The rows below fall into families. The same turns and mirrors carry the whole set onto itself and the rows of a family onto each other. For each named row, which other rows are in its family? Write them in the order they are listed.
These 30 rows form 5 families of 6 rows each.
Sinir: [-14   0 -29   9  -6   4  -8   8]
bapi: [  4 -16 -37  -7  -4  -3 -18  -1]
puf: [ 10  17   9 -22  -8  -9   0  10]
feb: [ -5   2 -31   0  -8  -9 -17 -12]
Zuko: [  1 -29  -6   6  -6  19  -6  -9]
muri: [ 26 -15  13   5   4  -2  11   6]
mege: [  3  -9 -16 -27  -9 -14  13  17]
kep: [  1  24   5   2  -6   4 -11   4]
rire: [11  6 11 19  1 -3  4 -8]
buge: [  3 -35 -16 -17  -9   8  -3  -8]
lak: [ 16 -10   2  24   5   8  -3   1]
fofaf: [  5  -4 -27 -24  -9 -21  -6  -7]
Zim: [ 26 -21  -1 -21  -1 -12  11   9]
mun: [  8 -30   5   4  -4  16   3  -7]
Fepo: [ -5  22 -10  -4 -10   2 -19   3]
mul: [ 21   0  15  -5   0 -14  16  -2]
mipok: [ 12 -33   6  -9  -6  10   8  -5]
Rugiv: [ 4  0 12 12  1  4 17 15]
kolez: [  9 -35  -4 -20  -9   6   5  -6]
Nel: [ 10  -6   7 -13  -4  -8  24  19]
viza: [-7  3 -6 23 -1 10  1 10]
tafa: [  4 -11 -23  19   0   8 -18  -3]
dasug: [ -9  -6 -34 -17 -10  -7  -2  12]
Lito: [ -2   7 -12  21  -2   0 -12 -12]
pipu: [ 16  -4  -4 -27  -6 -24  11  -2]
gok: [  4  15  -5 -29 -10 -10  -7   8]
fiben: [ 8 20 15 -7 -6  0 -2  7]
kugis: [ -4  18 -15 -20 -11  -5 -16   5]
lonar: [ -1 -32 -17  -4  -9  14  -9  -9]
ril: [ 16 -21 -26 -26  -5 -13  -3   5]

Same family as feb: rire, fofaf, mul, Lito, pipu
Same family as ril: bapi, muri, lak, Zim, tafa
Same family as Nel: Sinir, mege, Rugiv, viza, dasug

The rows below fall into families. The same turns and mirrors carry the whole set onto itself and the rows of a family onto each other. For each named row, which other rows are in its family? Write them in the order they are listed.
These 32 rows form 8 families of 4 rows each.
Lem: [ -9   6  23   7 -36  -5   8  23  -7  16  -2  -2  29   9  12]
zol: [-24   2  13 -37   7 -20   5   1   3   5 -18   5 -16   0  -5]
Mozim: [-33  16  21 -11 -29  -4  -4  27  -4   9  -1 -12  37  13   8]
Tek: [-16  -4  16 -35   0   2   7 -10   3   6 -16  10  -5 -13   2]
tisa: [-20  21   2  -7  24 -12   2  -5 -22   4  -2  -9 -15  16  -1]
zoge: [ -9   0  16 -28  16 -17   1  -5  -4   3 -12   4 -19   6   5]
Guli: [-15   7  16 -13 -35 -15   3  32  -6   2  -4  -1  23  24  10]
deg: [-14  -3  20 -37   2  -5   8  -3   3   0 -16 -12 -12  -4  -3]
votak: [-23  27   4 -14  19  -5   7   5 -23  -5  -9 -24 -10   9   2]
Kugo: [-26  27   9   4  13  -6   6  27  12  11  15  11  29 -10  -1]
Nuri: [-22  19   5   7  -4   5  -3  12   8  12  17  22  34  -5   7]
vis: [-28  27  13  -9   5  -7  17  35   2  -4  12  25  20   0  -1]
tikod: [-31   3   6  -4 -27  -5  17  37   4   5  -1  10  19  16  -7]
fom: [ -4  34   9 -10  14  -4 -13  -6 -19   6 -11  -8 -12   7   4]
tasi: [-19  17   7 -13  -2 -11   2 -21 -12  16 -11 -32   2   4   4]
mifu: [-12   3   3 -25  -2  -2  22  -9   3  10 -26  -3  -8  -2 -11]
mavin: [-27  17   7   2 -31  -8   4  28 -19  10  -7   1  27  22  14]
dor: [ -4  16  12  -2  16  -1  -8 -10 -28  19  -4 -15   2  -3  13]
lile: [-27  25  13  -2 -17   0  -9  23   3   9  22  14  31  -8  10]
munul: [-31  12  15   7   8  -9   9  31   1   9   1  28  30   0  10]
dano: [-22   6  13  12 -31  -9  17  33  -6   9   3   8  25   4   9]
neb: [ -6   2   9 -18  17  -9  10 -15  -9   2 -16  14  -4  -5  18]
dopas: [-19  14   3 -19  16  -4  10  -9 -13   2  -6 -30  -7   7  -5]
fopin: [ -2  -3  18 -37  -1  -3   6  -2  -4  -3 -26   3  -3   6  -2]
Tomu: [-29  20  19  -7 -30 -21  -3  35   0  -2  -2 -12  19  12  -8]
lovo: [-28  17  11   8  -7  -6  13  22  15  19  14  19  28 -13   6]
loz: [-22  32  23  -2  -3  -1 -12  40  -2   5  17   8  20  -2   1]
Mev: [-20  31   6   0  24  -6   2  -9  -8  13  -8 -16  -6  13  -8]
Kabek: [-14  13  13  -1 -35  -7  -3  27 -15   2   6   0  30  11  17]
magit: [-17 -10   3 -19  -5   3  11 -19   7  15 -17   1  -3   4  12]
Mit: [-20  24   5   7   8  -6   1  -8 -28  10  -8 -20  -9  12   5]
voze: [-30  20  18  -4  -1  -1   1  27  14  15   1  18  30 -22   8]

Same family as Mev: mavin, fopin, voze
Same family as dano: zoge, lile, dopas
Same family as votak: Lem, zol, Nuri
Same family as Mit: Tek, Guli, Kugo
Same family as fom: Mozim, mifu, munul

The rows below fall into families. The same turns and mirrors carry the whole set onto itself and the rows of a family onto each other. For each named row, which other rows are in its family? Write them in the order they are listed.
These 32 rows form 4 families of 8 rows each.
fem: [-11 -13 -15 -11 -24   8 -33 -12  -8   2  31  -1  22  17  18 -20  14  20
 -12 -19 -16  34  -7   4]
dof: [-13 -11   3 -17 -10  28 -18  21   3   0   0   9  -7   1  16   3  13 -14
  13  22 -26   0 -34 -13]
med: [ -7 -16  -4  12 -16  17 -23  11   0  33  36   7  12   4 -13  -9  -2   5
 -21 -25  -7  32  -1   7]
veguz: [-18 -21   1  -9  -3  21   0  35  14  11  27  -7  -7   2   8  -3 -11 -21
  -8  15 -29  -9 -41 -10]
Mamo: [-11 -16   9  -1  -6  40 -25   6   5  16  36 -29 -20  -1  11  -1  -2   1
  -3  15 -17 -11 -39 -28]
Vero: [-11 -21 -10  -2 -20  21 -26   3  -5  42  31   1  14  -4 -17  -5  -2  13
 -19 -15 -18  31  -7  -3]
gudo: [ -7 -10 -12 -13 -30   7 -29  -8  -2   6  26   0  12  21  17 -13  20  17
 -11 -17 -14  39   1   7]
gevum: [ -1 -16 -25   6 -14  27  -8  27   8   8  45  14  19  22   7  -2  20  17
  -4 -23   2  31  -9   0]
Mobi: [-14  -5 -14  -8 -16  28  -7  -8 -10  18  23   6  15   7 -11 -10  40   9
 -17 -20   0  17   4  -7]
sonog: [  5 -18 -34 -15 -26  34 -18   7   9  29  46 -14  27  12   3   2   1  15
  -7  -4 -12  25 -24 -20]
dupi: [ -3  -1  -5 -23 -13  39 -24  11  12 -13   8  -5  -6   1  14  -3   0 -20
   2  22  -7 -10 -28 -14]
siv: [-14 -14   3  -3  -1  22   3  41  20  -2  29   0 -14   8   9  -4  -6 -25
 -11   8 -13  -9 -29   1]
rufal: [-13 -13   8   6   0  19 -21  28  -1  -8  13  13   5   6  22  -9   6 -25
  12   8 -22   0 -41  -5]
Zove: [-21 -16  -5 -14   4  33   2  34  14 -16  26   2 -13   2   7  -7  -2 -11
 -14  10  -8 -17 -26  -3]
Dul: [-17 -15  17  20   6  34 -16  25   4  -7  33  -1 -28   8  15  -4  18   4
  -1  -3  -3  -6 -23  -7]
rego: [  7 -15 -22  -3 -28  23  -9  23  15  35  39   0  13  21   4  10  15   9
  -2 -10 -12  37 -14  -8]
sape: [-26 -17   9 -15  -5   7 -13   8   6  -5  28  -6 -16  25  32   2  24 -18
 -11  14 -25 -11 -23 -10]
Musi: [ -4 -20 -37  -6 -11  38 -17  10   1   2  51   1  32  12   6 -10   6  23
 -10 -17   2  18 -18 -12]
dako: [ -2  -5 -10   7 -20  16 -16 -11  -6  36  40 -15  31  10  -6 -18  14 -14
 -20 -21  -9  19 -17 -14]
nube: [-20 -19   5   7   9  44 -24   9  -3 -11  40 -15 -15  -2  13 -12   4  10
  -6   2  -4 -18 -34 -20]
musa: [ -5 -11 -15 -13 -29   7 -35 -16  -4   9  35 -12  23  18  18 -20   5  13
 -14 -15 -17  34 -11   0]
bigos: [-19 -15 -15  -1 -10  21 -13 -12 -20  26  33  -1  33   2  -7 -18  29   6
 -15 -21 -14  15 -17 -16]
suzo: [ -1  -6 -12 -14 -35   6 -32 -13   3  13  29 -10  14  21  17 -13  10  10
 -13 -13 -15  38  -3   4]
daz: [ -8 -12  21  12  -8  30 -17  23  12  20  29 -15 -34   9  12   8  12  -6
   2   9 -16   1 -28 -14]
Lebiz: [ -8 -13 -13   3 -13  29 -25   3   0  16  38   6  12   0 -16 -14  -4  13
 -27 -25   7  24   5   6]
ven: [ -3  -3   0   0  -4  30 -26  18   8 -21  21   0   6   6  21 -16  -8 -30
   2   8  -3 -10 -35  -7]
timi: [-13 -18 -18 -11 -17  33 -27  -4  -5  26  32   0  14  -7 -19  -9  -3  21
 -25 -15  -5  22  -1  -4]
rutas: [-25 -23  -8 -21   2  32  -1  29   8  -4  24  -5  -5  -4   6  -6  -7  -7
 -11  17 -22 -17 -38 -13]
nodi: [-28 -18   8  -9   1   7 -16   8   2 -14  35  -6  -9  25  34  -6  19 -18
 -13   8 -21 -16 -26  -9]
naba: [-21 -13   6 -21 -10  11 -17   1   9  -5  31 -16 -15  24  30   1  16 -20
 -15  18 -22 -15 -24 -14]
pez: [-24 -15   4 -16  -3  12 -19   1   5 -13  38 -16  -8  23  32  -7  12 -21
 -17  12 -17 -19 -27 -14]
gab: [  2   5  -9  -1 -26  23  -9  -8   4  27  31  -8  12  14 -10  -9  26 -11
 -22 -20   6  20   4  -6]

Same family as sonog: Mamo, gevum, Dul, rego, Musi, nube, daz
Same family as Zove: med, veguz, Vero, siv, Lebiz, timi, rutas

